Each named move below is a turn or a mirror, shown by a few rows before and after it. Which moves, in which order, take the first row of each later pair to the second? The first pair is answered.
move tuvo:
568,-274,118,-4,254,164,232,-147 |-> 412,-355,16,-138,55,445,213,-147
-47,259,-24,157,-18,-369,-260,-37 |-> -252,124,-110,-61,-269,68,-266,-20
-123,176,3,135,62,-105,-312,-270 |-> -217,115,-70,32,-66,102,-340,-250
142,221,-110,-94,-329,202,-105,40 |-> 342,306,-23,150,-77,-156,-81,-15
move Piri:
416,223,341,442,101,-587,149,329 |-> -232,340,60,66,-680,94,50,546
-461,-22,-137,-103,-212,297,127,281 |-> 102,-78,112,272,498,-283,198,1
-294,-221,-70,174,531,-145,154,-76 |-> -633,-202,-154,-7,135,181,121,52
move gilaf:
53,147,-28,-95,-122,-127,-497,-460 |-> 149,-399,-70,-252,242,404,-7,-324
-308,284,-87,-96,442,-156,111,-94 |-> -322,207,-24,-235,113,210,327,171
46,61,122,-139,-141,114,20,-138 |-> 88,108,118,-84,38,-46,-47,-272
Then:
Each pair is 2 to 3 moves apart.
-19,242,113,245,178,-400,90,-29 |-> -108,-117,-36,-272,-167,433,39,-157
tuvo then Piri then tuvo
260,286,209,29,-337,-106,38,232 |-> 442,-137,103,-67,273,51,52,-74
gilaf then tuvo then Piri
-484,-238,-455,-100,353,96,-297,-213 |-> -756,149,-371,-44,-191,-8,-249,164
gilaf then tuvo then Piri
-276,2,-266,-280,-251,238,-484,-351 |-> -400,229,-265,-88,-269,-5,-479,-219
tuvo then Piri
288,2,250,298,461,-493,207,-26 |-> 159,-457,29,-358,-22,570,196,-163
tuvo then Piri then tuvo
105,282,-58,184,-148,-307,-319,-170 |-> 207,-145,-47,165,376,-97,272,3
gilaf then Piri then tuvo
-201,374,-51,31,-572,-60,-401,48 |-> -154,-82,-41,-198,-531,519,149,273
gilaf then gilaf
-250,-412,-191,13,285,289,16,296 |-> -231,-259,-188,203,489,-81,-216,101
gilaf then gilaf
-56,-46,-166,-170,-110,169,53,-73 |-> 54,-31,-71,-65,-98,101,226,64
tuvo then gilaf
607,373,259,426,474,-953,-263,-226 |-> -696,-403,-640,-464,369,485,-421,-401
Piri then gilaf then tuvo
-193,-255,-303,-381,-266,615,-125,-264 |-> 718,203,295,219,93,-393,122,-98
Piri then gilaf then tuvo
237,-221,217,81,282,-50,290,372 |-> 162,-44,208,212,208,-170,313,479
Piri then tuvo
13,102,38,181,240,-297,-70,-98 |-> -159,293,-12,19,-318,-31,-137,38
gilaf then gilaf then tuvo
216,-148,45,68,187,-41,-1,-157 |-> 146,34,8,172,167,-247,-15,-51
Piri then tuvo
297,109,132,59,199,-203,-136,-194 |-> 278,-12,113,-207,-172,266,-71,-104
tuvo then Piri then gilaf
-325,321,74,47,-55,-104,-125,359 |-> -377,64,-31,76,336,-118,31,310
gilaf then Piri then tuvo
147,186,52,134,-133,-288,-176,-117 |-> 324,-240,134,-76,13,175,192,-41
tuvo then Piri then gilaf
457,-149,52,-39,267,139,-318,-483 |-> 600,-93,282,-12,-272,326,130,9
gilaf then tuvo then gilaf
132,-258,-28,-90,237,85,-99,-295 |-> -243,-47,-165,-193,-201,238,-130,-122
Piri then tuvo then Piri
377,6,155,82,-86,230,498,263 |-> 310,284,186,133,-399,46,212,269
gilaf then gilaf then gilaf
63,36,112,-290,-509,125,-175,-225 |-> 405,-91,177,-206,-200,-23,-122,-377
Piri then tuvo then Piri
351,-82,194,27,303,-292,130,-53 |-> 115,-346,-52,-267,287,135,44,-211
tuvo then gilaf then gilaf
199,216,118,98,-185,-276,-312,-128 |-> 416,-298,136,-89,168,169,136,-46
tuvo then Piri then gilaf
-106,-398,-272,-304,191,300,-235,-279 |-> -390,168,-182,-160,-384,-48,-422,-31
gilaf then tuvo then Piri
-91,-371,-256,-123,458,-25,0,121 |-> -376,-16,-320,-111,35,-125,-391,71
gilaf then gilaf then Piri
-117,-186,-147,-42,338,158,-75,-99 |-> -172,-198,-155,-188,58,342,51,22
gilaf then gilaf then gilaf
45,32,70,-69,393,-230,93,-281 |-> 174,109,231,-4,124,-209,387,29
gilaf then tuvo
-75,306,57,390,1,-556,164,367 |-> -2,223,126,330,-147,-447,291,531
gilaf then gilaf then Piri
127,-292,-23,-93,101,26,72,-21 |-> -125,-140,-119,-177,-152,15,-134,-14
gilaf then gilaf then Piri
98,192,-15,-216,-388,329,-253,-56 |-> -109,70,-237,-296,-105,297,-418,-220
gilaf then Piri
49,276,92,-182,-343,110,-409,49 |-> 479,-102,241,-89,292,81,-29,45
gilaf then gilaf then Piri
-411,215,-125,-65,-314,71,-173,28 |-> -300,162,-141,97,36,-189,-304,-170
gilaf then gilaf then gilaf
681,-185,338,-121,157,-92,-37,-202 |-> 273,-500,50,-339,122,472,87,-133
Piri then gilaf then gilaf
366,564,367,502,-219,-764,44,191 |-> 108,-449,96,-221,-145,691,748,371
gilaf then tuvo
270,315,222,65,-295,-224,92,280 |-> 311,287,229,170,0,-422,1,134
gilaf then gilaf then gilaf
-91,-157,-92,-75,265,39,52,-49 |-> -140,-116,-54,-170,23,189,115,41
gilaf then gilaf then gilaf
412,-152,406,2,16,103,419,200 |-> 300,-3,397,116,41,-57,398,261
Piri then tuvo
161,-232,90,-201,210,-172,-379,-248 |-> 170,-410,69,-339,208,75,-120,-152
gilaf then gilaf then gilaf
-311,-69,-183,-211,-69,93,86,-501 |-> -190,123,-74,-37,-147,-185,-111,-564
Piri then gilaf then gilaf
223,-1,-52,52,342,58,-131,-479 |-> 366,-48,46,-116,49,375,105,-252
gilaf then Piri then tuvo
-304,-213,-241,-335,267,316,-154,-337 |-> 167,-3,41,-80,486,-211,-230,-456
gilaf then Piri
-306,-10,-105,-137,-174,270,159,113 |-> 99,230,76,173,97,-325,-66,-118
Piri then gilaf then gilaf
75,-264,-83,-276,18,368,43,-125 |-> 234,-85,-36,-62,222,-133,-180,-305
Piri then gilaf then gilaf
-490,101,-204,-119,-213,170,-106,124 |-> 8,-176,-66,74,559,-75,133,-20
gilaf then gilaf then Piri
271,134,98,76,-243,-180,-208,-117 |-> 19,-227,-63,-195,-229,385,14,28
gilaf then Piri
203,102,137,-13,128,-388,-404,-421 |-> 27,305,81,79,-13,-508,-404,-287
Piri then tuvo
332,-136,255,123,90,101,161,74 |-> 221,77,232,226,-124,-42,148,207
Piri then tuvo then gilaf
-202,322,85,193,104,-198,-301,-192 |-> -32,208,143,173,311,-176,-269,-236
tuvo then Piri
306,4,267,215,14,-210,-13,-192 |-> 16,-63,75,159,256,-189,-204,-348
Piri then gilaf
-117,218,55,167,359,-45,249,444 |-> -294,312,-30,90,112,57,122,481
gilaf then gilaf then Piri
58,13,-149,98,387,-270,-37,-95 |-> 38,-182,-139,-39,317,61,230,53
gilaf then gilaf then gilaf
-95,432,6,75,-196,-109,-316,8 |-> -66,-6,-23,129,559,-137,94,64
gilaf then Piri then tuvo
19,-55,35,255,309,-83,220,116 |-> -339,219,-67,141,-210,-21,-43,157
gilaf then gilaf then Piri
208,-85,-33,-236,-235,48,-83,-122 |-> 237,88,42,-30,-57,-311,-31,-31
tuvo then Piri then tuvo
427,5,407,75,-58,-428,169,-15 |-> 381,116,405,7,-261,-348,187,35
gilaf then gilaf
-86,-22,-36,-114,66,-34,336,194 |-> -158,93,-23,-79,-140,-58,254,236
gilaf then gilaf then gilaf
379,-138,264,237,430,-420,-47,-295 |-> 518,-98,517,121,14,-81,488,208
gilaf then tuvo
189,-161,138,147,140,110,48,-84 |-> 82,48,171,148,-119,171,199,143
Piri then tuvo then gilaf
-60,219,20,-184,-350,301,-233,-295 |-> 109,112,71,-181,-182,296,-195,-430
Piri then tuvo
-278,-12,11,65,-43,-467,-248,102 |-> -216,-283,-57,41,315,-402,-44,29
gilaf then gilaf then gilaf
